Each run below is a few steps of one of 3 hidden systems, one row a step.
trace 1, nogof:
[[ 16  -3 -11  -4 -10 -17 -11 -13  -3  -1   0 -14 -35  -3  -9   2  -1   1
    7   3  13  -4 -12  13 -16  -5  26  11  -3  -3   0  -3]
 [ 15 -11 -19 -11 -12  -9  -5  -6  -6   4   4 -20 -21   5  -9  10   0   5
    8   2  15 -11  -6  15 -17   0  22   9  10  -9  -1  -8]
 [  9 -20 -14 -16 -19  -3   4   6   1   7  13 -23   3  10  -5  14   1   8
    8   0   6 -10   1  10  -9   3   9   6  19  -7   1 -12]
 [  0 -23  -6 -19 -23   4  15  12   7   9  16 -24  21  11  -5  15   3   3
    9  -2  -5 -11  10   2   3   4  -7   6  24  -2   2 -14]
 [ -6 -13   3 -20 -19  10  26  11  14   7  13 -16  25  13  -6  12   6  -5
   12   1  -9  -9  17  -9  11   8 -21   7  22   1  -1 -11]
 [-15  -5  18 -12 -15  17  33   4  21   1  13  -1  17   6  -8   5   8 -21
   14   4 -15  -2  17 -15  17   5 -36   9   8   8  -8  -8]]
trace 2, Bizu (6 x 32):
[[ 21  -7 -37  -6  -4 -17 -40 -14 -33  11  12 -13 -15  -5 -25  19 -36  16
   -8 -34  28  -3 -30  32 -23 -15  45 -10   8 -10 -13  -7]
 [  1  -1 -21 -10  -5 -11 -28 -18 -24   7  11 -14 -35  -5 -23   5 -24   8
   -5 -24  26 -14 -37  27 -24 -20  31   8  -1  -2 -20 -11]
 [-10   5  -8   1  -8 -12 -12 -29   1  -1  14  -9 -59 -17 -24 -11 -11 -10
    6 -13  19 -16 -26  23 -22 -19  17  15 -17   9 -25   1]
 [-10   8   3  13 -15 -21   7 -37  22 -13  14  -7 -78 -26 -25 -21   3 -30
   22   0  11 -11  -8  22 -19 -14   5  14 -25  23 -18  14]
 [  3   7  10  10 -24 -34  24 -32  36 -16   6 -16 -75 -23 -24 -18  18 -38
   37  13   1  -5  15  11  -8   0   3  17 -15  24   1  22]
 [ 20   2  14   0 -28 -39  31 -24  36 -15  -1 -18 -60 -18 -21  -6  25 -40
   46  26 -12   5  32  -7  -2   8   3  13  -7  28  20  25]]
trace 3, radi:
[[-15  -7  -7 -10  -2  21   7  12  -3  10  10  -5  49  16   6  14  -9  10
   -9 -19  -1  -9  11  -1  17   8 -20  -7  27 -10  -6 -15]
 [ -9 -17  -7 -18 -17  18  17  12   5  13  13 -14  41  18   1  18   2   6
    2  -7  -3 -11  17  -4  10   9 -20   2  30  -8  -3 -17]
 [ -1 -24  -5 -20 -27   4  21  13  13   6  17 -25  19  13  -5  16   8   0
   12   0  -5 -12  16   2   6   7 -10   8  26  -3   3 -13]
 [  6 -20  -3 -11 -31 -10  18  -1  22  -2  16 -27 -13   0 -12   7  11 -10
   22   7  -7 -10  16   7  -2   5  -2  10  13   3   6  -4]
 [ 13  -6   1   2 -24 -20  18 -21  25 -10   9 -16 -50 -12 -16  -5  15 -25
   28  14   1  -4  14   7  -5   3   6  18  -7   5   1   6]
 [  5   6  10   9 -12 -25  15 -26  24 -12  -4  -9 -61 -14 -11 -14  14 -28
   23  14   1  -4   7   1  -1   0   6  22 -20   7  -1   9]]
trace 4, radi:
[[ 13  11   7  -2   1 -15  -1  -4 -10  -6  -1   6  -2 -10 -18   8 -11 -16
    9  -6  -7  16   4  -7   7  -2   8 -11   0  16  12  14]
 [ 13   8   1  -4   0 -13  -4   0 -12  -3   1   1   4  -6 -18  12 -13  -9
    8 -10  -4  13   2  -4   4  -2   8 -12   7  16   9  10]
 [ 12   6  -5 -10   0 -12  -4   2 -17   1   4  -4   9  -4 -17  15 -14  -4
    6 -14  -1   9  -2   1  -1  -2  11 -13  11  17   9   7]
 [ 10   5  -6 -13  -3 -10  -3   3 -15   1   7  -8   7  -1 -20  15 -14  -2
    8 -10   0   5  -5   2  -5  -3   9 -11  15  17   7   2]
 [  8   6  -3 -14  -5  -8   1   2 -14   3  10  -9   2  -1 -24  15 -10  -5
   12  -7   4   3  -8   3  -9  -5   8  -4  13  19   0   0]
 [  4   7   0 -15  -6  -5   6  -2  -9  -1  10  -8  -7  -1 -24  11  -7 -10
   12  -2   4   1 -10   1 -10  -6   4   0   8  19  -5  -2]]
trace 5, nogof (6 x 32):
[[-19  10  12  15  -1   2  17 -25  31  -3  -1   0 -37  -6   0 -22  10 -22
   11   7   0 -13   2  -1  10   1 -19  26 -24  -2 -23 -10]
 [-18   3   4  14  -1   8   9 -22  25   2  -2   3 -32  -5   6 -20   5 -12
    1   5   5 -16  -3   1   8   1 -16  26 -23 -15 -26 -15]
 [-16  -9  -7  12   1  13   1 -15  19   8  -4  -1 -14   8  17 -13   2   3
  -10  -1   8 -19  -1   6  10   6  -8  23 -12 -30 -22 -19]
 [-11 -22 -16   7  -5  12  -6  -2  14  14  -5 -11  11  12  28  -5   2  21
  -17  -8   6 -21   7   9  13  10   0  17   4 -39 -10 -19]
 [ -4 -32 -17   4 -14  12  -4   8  15  13  -2 -14  28  15  32   1   6  24
  -16  -8   0 -17  17   6  18  15  -3   9  13 -42   0 -16]
 [  2 -33 -13  -1 -16   9   5  13  16  10  -2 -15  37  19  29   8  11  20
   -9  -2  -3 -12  26   1  18  17  -6   4  21 -36   8 -13]]
trace 6, Bizu, 6 rows:
[[ 19  12   1  21  13 -30 -30 -19 -10  -7 -17  11 -44 -21  -5 -11 -16  -5
   -3  -9   2  14 -15   6   1  -9  31  -3 -30  -1   6  15]
 [  5  25   7  20  18 -22 -20 -24  -7  -9 -13  15 -43 -22 -11 -15 -14 -13
    2  -8   4  11 -18   3   0 -10  16   0 -29  11  -5  13]
 [ -7  33  15  10  17 -11  -1 -24   0  -7  -9  14 -39 -15 -18 -14 -11 -23
    8  -1   3   6 -17  -7   0 -10   1   9 -27  19 -13   8]
 [-13  31  23   1  10  -5  18 -20   8  -7  -4  10 -32 -10 -22 -12  -2 -30
   17   4  -3   0  -9 -14   4  -7 -15  15 -18  29 -13   5]
 [-18  20  30  -5  -3  -2  26 -10  20  -8   5   2 -14 -10 -23  -9   2 -32
   22   5 -17  -1   2 -19  12  -3 -28  14 -12  33  -7   3]
 [-12   8  27 -11 -11   1  31  -2  21  -7   9   0   0  -6 -20  -1   6 -31
   22   7 -23   4  12 -22  15   0 -31   7  -5  30  -2   1]]

Name the system that made each run.
trace 7 (5 x 32):
[[ -1 -15  -5  12   6   9 -12  11   8   7 -16   4  34  11  33  -5   0  20
  -21  -4  -9   1  14 -11  23  15  -2   1   1 -32  10  -8]
 [ 10 -26 -14   4  -4   3 -11  16   0   8 -12  -7  36  12  30   7   1  27
  -17  -7  -7  -3  18  -2  20  14   7  -2  14 -34  18  -7]
 [ 16 -32 -20  -2 -15  -6 -14  11   0   6  -6 -15  22  12  23  11   1  23
  -11  -8  -2  -4  22   5  13  13  18  -2  19 -34  19  -1]
 [ 25 -27 -26  -7 -17 -12  -8   1  -1   7  -5 -21   0  11  11  16   4  14
   -2  -1  11  -3  15   8  -1   9  27   5  16 -28  14  -3]
 [ 25 -15 -23 -10 -19 -18  -9  -8   0   6  -3 -25 -25   7  -4  11   4  10
    8   8  14  -6   3   8 -15   4  30  13   8 -13   9  -2]]
 : radi
trace 8 (5 x 32):
[[ -8 -10 -22   3  -9   2  -4 -18  10  10   9 -21 -28   4  -1  -6   1   7
    1  -4  25 -25 -13  26 -15   0  11  18   2 -18 -25 -19]
 [-11 -30 -22  -4 -18  14   0   0  16  14  18 -26   7  12   8   4   2  15
   -5  -6  12 -27  -2  22  -4   3  -2  14  14 -28 -19 -27]
 [ -7 -38 -21 -13 -28  23  12   9  20  16  15 -24  31  22  15  11   8  17
   -7  -3   5 -25  18   9   7  12 -13  14  26 -35 -12 -28]
 [ -7 -32 -14 -19 -26  29  28  13  22  13  11 -22  46  30  18  18  16  10
   -2   3   1 -20  33  -5  15  19 -24  15  36 -30  -5 -25]
 [-10 -17   1 -19 -19  29  41  17  21   7   9 -10  50  28  15  13  21  -3
    6  11  -6 -13  38 -16  17  22 -38   9  36 -13   0 -14]]
 : nogof
trace 9, 5 rows:
[[  1  -1 -26  10  12   0 -26  -7 -15  11  -6  -2  -1   6   9   1 -14  21
  -17 -18  21 -10 -12  20  -4   2  21  -1   3 -25 -11  -7]
 [ 11 -21 -30   3  -4   2 -23   0 -12  11  -2  -8  11   9  14  10 -10  23
  -18 -17  16  -7  -1  19   0   6  21  -3  13 -34  -3 -10]
 [ 12 -33 -24  -2 -16   1 -13  15  -3  10   5 -17  31  12  16  16  -4  22
  -12 -14   3  -7  15  11   7   9  15  -5  21 -32   8 -10]
 [ 12 -33 -16 -12 -20   4   2  17   1   7   5 -17  39  15  14  21   2  14
   -4  -8  -5  -4  25   1  13  14   3  -5  31 -21  17  -6]
 [  6 -20  -2 -16 -17   5  17  17   5   4   5 -10  38  14   6  19   8   0
    6  -1 -11  -1  29 -10  15  13 -11  -3  30  -6  17  -1]]
 : nogof
